+3.51  +0.77  +2.60  -0.53  -0.55  nuf
+4.56  +0.88  -1.28  +6.38  -2.43  vodeg
+5.24  +0.11  -0.54  +8.86  +0.11  Kosa
-2.43  +0.77  -2.42  -2.42  -2.42  zov
-1.28  +6.38  -2.42  +0.88  +4.56  Mufa
places zov: -2.42
3 4 5
perm: -2.43  +6.38  -1.28  +0.88  +4.56
vodeg
places nuf: +2.60
3
present: +8.85  +0.11
no
places Kosa: -0.54
3
perm: -2.43  -1.28  +0.88  +4.56  +6.38
vodeg

-0.09  +0.37  -2.71  +1.26  -1.22  +1.03  -3.60  +0.58  -4.97  -2.99  -1.93  +0.26 = nen
+0.53  +1.48  -1.50  +0.28  +0.09  -4.75  -2.09  -1.26  -3.61  -3.96  -1.11  -5.71 = Mekat
-2.35  +2.77  +4.20  -1.42  -1.26  +7.36  -0.59  -2.70  +1.20  -5.18  +4.66  -3.57 = kog
+1.26  +0.58  -2.71  -0.09  -3.60  +0.37  -4.97  +1.03  -1.22  -2.98  +0.26  -1.93 = fad
-0.08  -3.01  -2.15  -4.35  -0.53  -2.12  -3.25  +1.85  -4.94  -0.08  -2.51  +1.85 = niz
-1.00  +0.58  -3.59  +1.26  +0.26  -1.22  -1.93  +1.03  -2.99  -2.71  +0.37  -4.97 = kom
-2.99  +1.26  -1.93  -3.60  -1.22  -2.71  -4.97  +0.26  +0.37  -0.99  +0.58  +1.03 = meb
present: -2.70  -0.59  +7.36
no
perm: +0.26  -1.93  -2.99  -4.97  +0.58  -3.60  +1.03  -1.22  +1.26  -2.71  +0.37  -0.09
nen
perm: -1.93  +0.26  -2.98  -1.22  +1.03  -4.97  +0.37  -3.60  -0.09  -2.71  +0.58  +1.26
fad
perm: -0.99  +0.58  +1.03  -2.99  +1.26  -1.93  -3.60  -1.22  -2.71  -4.97  +0.26  +0.37
meb
perm: +0.26  -0.09  +0.37  -2.71  +1.26  -1.22  +1.03  -3.60  +0.58  -4.97  -2.99  -1.93
nen
places niz: -0.08
1 10
perm: -3.57  +4.66  -5.18  +1.20  -2.70  -0.59  +7.36  -1.26  -1.42  +4.20  +2.77  -2.35
kog

+4.17  +3.26  -6.13  -7.43  -2.26  +6.43  +1.88  +7.46  -2.03  -2.06  -1.87  -3.80  +0.33  -4.55  -4.08  -3.42  +9.56  +2.33  -3.68  -2.36  +4.89  -3.11  +2.59  -1.96  +7.54 = Zezol
-6.70  +4.51  +1.91  +3.52  -4.87  +0.71  -0.27  -0.72  +2.96  -0.28  +2.93  +6.08  -0.98  -3.63  +1.24  +5.09  -6.49  -1.53  +2.59  +1.47  +0.16  +1.42  +0.23  -9.61  -3.21 = Vum
+0.94  +4.49  -2.64  -3.18  -3.62  +3.70  +1.21  +4.31  -0.86  -1.59  -0.25  -0.40  +0.49  -2.77  -2.19  -0.60  +3.05  +1.56  -1.32  -2.18  +3.24  -0.71  +1.76  -4.70  +3.17 = noz
+1.68  -3.20  +5.39  +4.80  +3.21  -6.79  -1.15  -6.07  -1.07  +1.41  -0.15  -0.28  +1.39  +8.40  +2.63  -0.23  -6.08  +0.14  +1.78  +3.47  -3.84  +3.56  -1.92  +6.07  -5.36 = Vuzer
+4.09  -2.19  -6.21  -7.49  -2.39  +6.48  -3.41  +7.63  -2.00  -2.10  -1.89  -3.74  +0.37  -4.64  -4.12  -3.41  +9.51  +2.46  -3.61  -2.35  +5.04  -3.15  +2.62  -2.19  +7.55 = salo
present: +4.09  -2.19  -6.21
yes
places salo: -2.19
2 24

+2.15  -2.72  +0.81  -1.65  +2.45  -0.19  +0.02  -4.28  +0.11  -2.06  -5.07  +0.91  -2.53  +0.17  +0.81  +0.61  -4.02  -2.53  +7.83  -0.06  budok
-4.89  -1.77  +3.78  +1.16  +2.37  +0.05  -2.15  -0.96  +0.52  -0.09  +0.09  -0.29  -3.25  -3.08  -0.49  -3.79  -2.26  -0.43  +0.12  -2.49  bop
-3.09  +0.43  +4.24  +1.08  +0.48  +1.37  -2.10  -0.25  -0.42  +2.09  +0.80  +1.01  +1.19  -3.96  -2.75  +1.12  +2.55  -0.01  -2.40  -0.42  Fikap
places bop: +0.12
19
places bop: +2.37
5
places budok: +0.81
3 15

+0.19  -1.50  +3.26  -6.05  +3.58  lapeg
+3.58  +3.26  +0.19  -1.50  -6.06  firab
+7.04  -0.29  -5.44  +0.10  +2.69  Kisef
+2.23  -1.87  -2.60  -0.64  +2.11  fizar
-2.56  +2.13  +5.52  +4.39  +0.83  loza
perm: -6.05  -1.50  +0.19  +3.26  +3.58
lapeg
perm: +3.58  -6.05  +3.26  -1.50  +0.19
lapeg

-2.94  +1.69  -3.77  -0.01  +2.89  +1.90  -0.27  +3.93  +2.06  -3.07  +3.08  -3.43  -1.95  +3.61  +0.27  +3.69  -2.01  +0.45  -2.27  +2.79  +4.09  -2.15  +2.12  +5.83  -3.63  +3.10  +0.14  -0.09  +1.57  -1.89  -3.36  -1.71  +3.28  -0.01  -5.72  -3.29  -3.03  +3.78 = Mareg
+1.06  +1.75  +5.51  -0.93  -1.41  -1.43  -2.56  -2.48  -1.00  -0.44  -3.37  -0.91  +4.04  +1.75  -3.37  +1.00  +5.19  -2.52  -3.37  +5.62  -1.11  -3.37  -0.98  +2.61  +0.70  +5.05  -1.91  +0.86  +0.86  +3.90  -2.78  +3.67  +1.03  -0.94  +3.08  -1.12  -0.26  -0.73 = Tipam
-1.91  +3.90  -1.12  +5.51  -2.48  +3.08  +0.86  -2.56  +2.61  +1.03  -3.37  -0.94  -3.37  -0.93  -0.91  -2.78  -2.52  +3.68  -0.73  +5.05  -0.44  +0.86  +1.00  -1.11  +5.19  -0.26  -0.98  +1.75  +5.62  -1.00  +1.06  +4.04  +1.75  -1.43  -3.37  -3.37  -1.41  +0.70 = Felip
-5.78  -4.46  -6.06  -4.18  -0.76  +3.97  +2.88  +0.56  -1.12  +2.84  -4.85  -2.39  -2.20  +2.88  -1.22  +0.07  -0.64  +1.23  -4.46  -3.54  +1.26  -2.42  +0.92  +2.81  +1.03  -5.33  +0.19  -2.45  +1.38  -2.31  -0.82  -3.99  +3.58  +0.60  +0.13  +0.36  -1.12  +0.10 = timeb
places Tipam: -3.37
11 15 19 22
present: +2.81  +1.03
yes
present: -2.15  +2.12  +5.83  -3.63
yes
perm: -0.73  -0.26  -1.12  +3.08  -0.94  +1.03  +3.67  -2.78  +3.90  +0.86  +0.86  -1.91  +5.05  +0.70  +2.61  -0.98  -3.37  -1.11  +5.62  -3.37  -2.52  +5.19  +1.00  -3.37  +1.75  +4.04  -0.91  -3.37  -0.44  -1.00  -2.48  -2.56  -1.43  -1.41  -0.93  +5.51  +1.75  +1.06
Tipam

+1.82  -1.01  -0.31  +0.20  +0.83  +0.52  -0.91  -2.49  -0.11  -0.78  -1.37  +1.20  -1.58  -0.95  -0.01  +0.22  +0.71  -1.65  +0.48  +0.80  +0.95  -2.79  -0.91  -2.40  +1.14  -0.14  -0.63  -0.04  +0.73 : pibuk
-1.21  +0.33  +0.33  +1.23  -0.91  +0.66  -2.63  -1.96  +4.95  +6.00  +0.14  -1.88  +0.63  -5.96  -0.53  -5.96  -1.37  -0.16  -5.96  +0.33  +2.11  -3.29  +0.33  -3.78  +4.46  +0.51  +0.35  -1.13  +2.04 : laguz
-0.85  +0.15  +0.19  +0.80  -1.80  -0.82  +0.06  -0.05  -2.72  -0.29  +0.21  -1.75  -0.95  -1.62  -1.04  +1.69  -0.03  -2.63  -1.24  +0.84  -0.55  -0.19  +0.47  -1.23  +1.83  -1.22  -0.51  -0.70  -2.02 : Gemuk
+1.51  +0.14  -1.23  -0.93  +0.64  -3.02  +0.96  -1.93  +0.62  +5.56  -0.69  -0.66  -2.19  +0.36  +4.04  -1.07  +0.29  -0.01  +1.51  +0.10  -1.68  +2.22  -0.58  +2.41  +0.32  -0.08  +2.10  +2.21  +3.09 : Buvut
-0.92  -1.30  +0.40  +0.75  +1.16  -0.24  -2.89  -1.94  -3.56  -2.66  -0.28  +2.42  -1.09  -4.24  -0.06  +6.84  +0.18  -1.68  -0.78  +1.15  -0.53  -3.65  -0.14  -4.55  -0.22  -0.30  -1.59  -2.48  -0.92 : kemar
-0.25  +0.07  +0.57  -0.68  -0.32  +1.34  +1.32  +0.54  -1.69  -3.67  -0.66  -1.10  +0.21  -0.33  -1.10  -0.09  -0.20  -0.49  +1.98  -1.05  -1.21  +2.75  +0.22  +1.43  -1.64  -0.31  +0.28  +0.04  -1.22 : sase
+1.51  -1.30  +0.40  +0.75  +1.16  -0.24  -2.89  -1.94  -3.56  -2.66  -0.28  +2.42  -1.09  -4.24  -0.06  +6.84  +0.18  -1.68  -0.78  +1.15  -0.53  -3.65  -0.14  -4.55  -0.22  -0.30  -1.59  -2.48  -1.73 : Dubo
places laguz: +0.33
2 3 20 23
perm: +3.09  +2.21  +2.10  -0.08  +0.32  +2.41  -0.58  +2.22  -1.68  +0.10  +1.51  -0.01  +0.29  -1.07  +4.04  +0.36  -2.19  -0.66  -0.69  +5.56  +0.62  -1.93  +0.96  -3.02  +0.64  -0.93  -1.23  +0.14  +1.51
Buvut
places kemar: -0.92
1 29

+1.18  -5.33  +3.65  +0.27  +5.94  +1.70  seb
+0.41  +1.89  -1.81  -1.62  +0.78  -1.81  lonab
+1.18  +5.94  +3.65  +0.27  +1.70  -5.34  doguf
+6.54  +3.84  +0.10  +4.17  +5.50  -2.06  lod
+0.77  +3.04  +2.84  +0.60  -1.01  -3.57  Ros
-1.54  +3.37  +3.68  -2.02  -6.85  -5.37  Madi
+3.05  +2.98  +0.69  +1.57  +3.76  -2.13  virag
+6.68  -4.01  -4.01  +3.04  +3.47  +5.03  Bafig
+1.18  +5.94  -5.35  +0.27  +1.70  +0.27  puni
places Bafig: +3.04
4
perm: -3.57  -1.01  +0.60  +2.84  +3.04  +0.77
Ros
places puni: +0.27
4 6
perm: +3.65  +0.27  +5.94  +1.70  +1.18  -5.33
seb
perm: -5.34  +3.65  +5.94  +1.18  +1.70  +0.27
doguf
places lonab: -1.81
3 6

-4.09  -3.21  +2.09  -6.14  +3.06  +5.25  +0.23  -3.43  -1.55  -3.07  +1.06  -0.64  -0.63  -6.74  -3.40  +1.74  +2.32  -1.63  +0.26  -6.40  -0.29  -4.47  -6.54  -1.33  -3.93  -0.51  +1.53  +1.27  -2.69  +0.02  -2.09  -2.93  -0.13  -0.60  -3.06  -6.09  +0.47  +3.20  +2.74  -3.63  -0.27  -1.85  -6.55  -5.35  -0.60  +0.35  +2.02  -4.58  -1.44  -3.05  -4.03  -1.59  -4.74  Vebud
-5.44  -2.20  +1.29  +1.18  +5.28  +7.00  +6.23  -3.77  -3.27  -5.71  -1.11  +6.68  +9.23  +0.60  -6.89  +2.85  +6.93  +6.23  -2.21  +4.59  +8.13  -4.36  +1.66  +5.22  -1.03  +5.23  +4.11  +5.45  -4.08  +3.73  -3.30  +5.26  +7.71  +8.86  +0.31  +3.50  +2.18  +4.84  +6.01  +6.15  +2.81  -1.97  +0.82  +1.05  +9.40  +0.50  +6.61  +3.26  -3.49  -2.09  -2.18  +4.95  -0.33  Masod
+2.09  +1.71  -6.67  +1.12  -8.92  -8.55  -5.82  +0.97  -0.15  +1.97  -4.71  -3.16  -3.75  +1.77  -3.75  -5.29  -9.11  -5.29  -3.91  -3.75  -4.85  +1.99  +2.22  -4.32  +3.14  -4.28  -7.87  -5.89  +1.18  -3.75  +1.63  -3.47  -8.34  -4.83  +2.18  +3.31  -3.91  -7.77  -9.19  -2.25  -3.96  +0.95  +1.95  +2.94  -6.80  -1.77  -8.32  +2.08  -0.29  +1.83  +2.98  -1.37  +2.35  nune
places nune: -3.75
13 15 20 30
places Masod: +5.26
32

-1.83  -0.56  -0.94  +0.84 : Sido
-0.56  -1.82  +0.84  -0.94 : dasub
-0.94  -0.56  +0.83  -1.83 : dovi
+3.22  +3.67  +3.20  +7.09 : fadoz
places dovi: -0.94
1
present: +3.22  +3.67  +3.20  +7.09
yes
places Sido: +0.84
4
perm: -1.82  -0.94  +0.84  -0.56
dasub
perm: +0.84  -1.83  -0.56  -0.94
Sido
perm: -1.83  -0.94  -0.56  +0.84
Sido
present: -0.56  +0.83
yes

-0.16  -0.08  +0.55  +2.40  +0.10  +1.51  +0.41  +1.74  +0.55  +0.13  +2.67  -0.07 : vure
+2.40  +1.74  +1.51  +0.55  +0.13  +0.09  -0.16  +0.41  -0.08  +2.67  +0.55  -0.07 : zedir
+1.04  +0.68  +1.58  +1.50  +1.00  +1.27  +0.66  +1.54  +1.41  +1.44  +1.17  +0.66 : lomug
-0.16  +0.32  +0.01  +0.27  -0.18  -0.10  +0.01  +0.44  +0.91  -0.22  +0.64  +0.60 : bav
+0.49  +2.14  +1.16  +0.51  +0.71  +0.58  -0.43  +2.29  +2.14  +1.25  +2.21  +2.99 : rez
+1.04  +0.66  +1.17  +1.00  +0.67  +0.66  +0.66  +1.54  +1.50  +1.44  +1.41  +1.27 : Pazo
-0.16  +0.32  +0.01  +0.27  -0.18  -0.10  +0.01  +0.44  +0.91  -0.22  +0.66  -2.68 : kiku
perm: +0.55  -0.07  +2.40  +1.74  +1.51  +0.55  +0.13  +0.09  -0.16  +0.41  -0.08  +2.67
zedir
perm: +0.66  +0.66  +0.66  +0.67  +1.00  +1.04  +1.17  +1.27  +1.41  +1.44  +1.50  +1.54
Pazo
places rez: +2.14
2 9
places Pazo: +0.67
5
present: -0.16  -0.08
yes
present: +0.66  -2.68
yes
perm: -0.16  +2.67  +0.55  +0.55  -0.08  +0.09  +2.40  +1.74  +0.41  -0.07  +1.51  +0.13
zedir

+1.87  +3.53  -1.71  -0.80  -1.17  +0.76  +0.82  -0.74  +3.74  -1.92  +4.85  +0.59  -1.41  -0.13  +3.86  -0.23  +0.39  +2.62  -0.79  -1.33  -0.27  +3.43  +1.53  -0.38  -1.33  -2.73  +0.45  -3.41  -0.38  +2.52  -5.60  +3.73  -1.87  +3.63  +0.42  +0.33  +0.37 -> gufo
-0.81  +1.94  -0.33  +0.65  -1.69  -0.69  -1.15  -1.56  -1.70  -0.33  -2.08  -0.62  +0.77  +0.58  -1.43  -0.19  +2.37  +3.00  +1.12  +0.92  +0.28  -1.47  -0.79  +1.10  +0.58  +2.22  +4.24  +0.59  +2.77  -0.75  -0.58  +3.14  +0.58  -1.03  +2.06  +3.04  +0.32 -> vob
+1.87  +3.53  -1.71  -0.80  -1.17  +0.76  +0.82  +0.33  +3.74  -1.92  +4.85  +0.59  -1.41  -0.13  +3.86  -0.23  +0.39  +2.62  -0.79  -1.33  -0.27  +3.43  -0.89  -0.38  -1.33  -2.73  +0.45  -3.41  -0.38  +2.52  -5.60  +3.73  -1.87  +3.63  +0.42  +0.33  +0.37 -> bir
+1.87  +3.53  -1.71  -0.80  -1.17  +0.76  +0.82  -0.74  +3.74  -1.92  +4.85  +0.59  -1.41  -0.13  +3.86  -0.23  +0.39  +2.62  -0.79  -1.33  -0.27  +3.43  -0.89  -0.38  -1.33  -2.73  +5.91  +1.98  +3.56  -1.28  +1.98  +2.10  -2.91  -1.33  +2.30  +4.25  +0.20 -> nabu
-2.80  -3.14  +2.30  +0.93  +0.37  -1.66  -1.56  -0.25  -5.43  +1.91  -6.99  -0.91  +2.08  +0.57  -5.23  +0.11  +0.47  -1.00  +1.66  +2.04  +0.21  -4.57  -2.77  +1.39  +2.00  +4.47  +1.68  +4.15  +1.59  -3.01  +0.57  -3.12  +1.27  -4.27  +0.26  +1.33  +0.51 -> pesa
places gufo: +2.52
30
places vob: +0.58
14 25 33
places bir: +0.33
8 36
present: +1.68  +4.47  +2.00  +1.39
no
present: +2.52  -5.60  +3.72
no
present: -3.01  +0.57
yes
present: +2.52  -0.38
no

-0.60  +0.16  +0.69  -3.90  +1.33  +0.08  +0.87  -1.18  +0.73  +1.32  +0.44  +1.26  -2.01  -0.68  -0.15  +2.01  -0.19  -3.15  -2.47  +1.84  +0.75  -1.46 -> tokil
-0.60  -1.02  +1.01  +2.43  +0.79  -0.03  +0.05  -0.34  -4.35  -0.60  -1.08  +1.39  +0.70  -0.26  +0.22  +0.09  -0.70  +3.55  -3.21  -0.37  -0.37  -0.83 -> bukop
+0.45  -0.87  +0.23  -0.34  +0.31  +0.03  -1.60  +0.80  +0.47  -3.24  -0.33  -3.53  +2.44  +0.82  -0.56  -0.60  -1.23  -0.61  +1.94  -1.28  +0.29  -0.59 -> Gugu
-1.79  +0.33  +1.93  +5.41  +0.10  -2.19  +1.02  +1.41  -1.35  -1.01  -0.13  -0.63  +0.88  -0.94  +0.56  -0.51  +2.11  +7.07  -0.35  +0.83  +6.00  -1.58 -> sube
+0.02  -3.25  +0.73  -2.72  +0.25  -2.61  -0.60  +1.13  +3.49  -3.10  +0.51  -3.25  +0.10  -0.10  -0.12  -1.08  -0.75  -1.00  +2.50  -1.71  +1.61  -1.39 -> bimef
+1.86  +0.57  +0.25  +1.19  -0.04  -0.70  -0.15  +1.61  +2.26  -2.93  -0.18  -2.62  +2.53  +0.48  -1.00  -0.68  -0.47  +1.43  +3.04  -0.63  -1.32  +2.09 -> berum
-0.22  -1.34  +0.07  +3.35  +1.21  -0.58  -0.45  -1.26  +1.31  -0.43  +1.30  -1.00  -1.01  -0.14  -0.01  +2.84  +0.17  +3.49  -0.48  +0.72  +0.98  -2.22 -> Gisuz
present: +0.79  -0.03  +0.05  -0.34
yes
perm: -3.53  -3.24  -1.60  -1.28  -1.23  -0.87  -0.61  -0.60  -0.59  -0.56  -0.34  -0.33  +0.03  +0.23  +0.29  +0.31  +0.45  +0.47  +0.80  +0.82  +1.94  +2.44
Gugu
perm: -1.46  +0.75  +1.84  -2.47  -3.15  -0.19  +2.01  -0.15  -0.68  -2.01  +1.26  +0.44  +1.32  +0.73  -1.18  +0.87  +0.08  +1.33  -3.90  +0.69  +0.16  -0.60
tokil
places bukop: -0.60
1 10

